The same turns and mirrors carry the whole set onto itself, and each row onto the other rows of its family. Which rows share a family with each named row? Give them in list order.
These 16 rows form 4 families of 4 rows each.
kediz: [ 42  -1  12   4   4  29 -28   6]
per: [ 24   1 -28  -8 -11  26   0  29]
Sofi: [-20  26  -6 -34  12 -18   7   7]
bip: [ 28   4  -3  14   6  25 -31 -14]
vuk: [  3  13 -11  15  13  12   5  40]
volal: [ 21   4  18 -51  13  -1   5 -23]
luzab: [ -1  14 -11 -46   0  -4  21  22]
lofis: [ 18  11  35 -13  36  -1   0 -20]
dor: [  9  10 -16  -5  -5  15  -5  47]
gulup: [  9  14  22 -27  21  -3 -15 -35]
Gev: [ 32   3  14  23  21  23 -14   0]
Savos: [ 45  -7   3 -13   1  30 -16 -15]
lun: [-12  23  13 -22  28 -14  22  19]
busi: [ -7  19  10 -46  10 -14  12  24]
tadu: [ 26   8  37 -35  19   0 -11 -19]
Rik: [ -3  14 -28   5  -5  12  -9  29]

The rest of the family of per: volal, luzab, Savos
The rest of the family of tadu: kediz, dor, busi
The rest of the family of vuk: lofis, Gev, lun

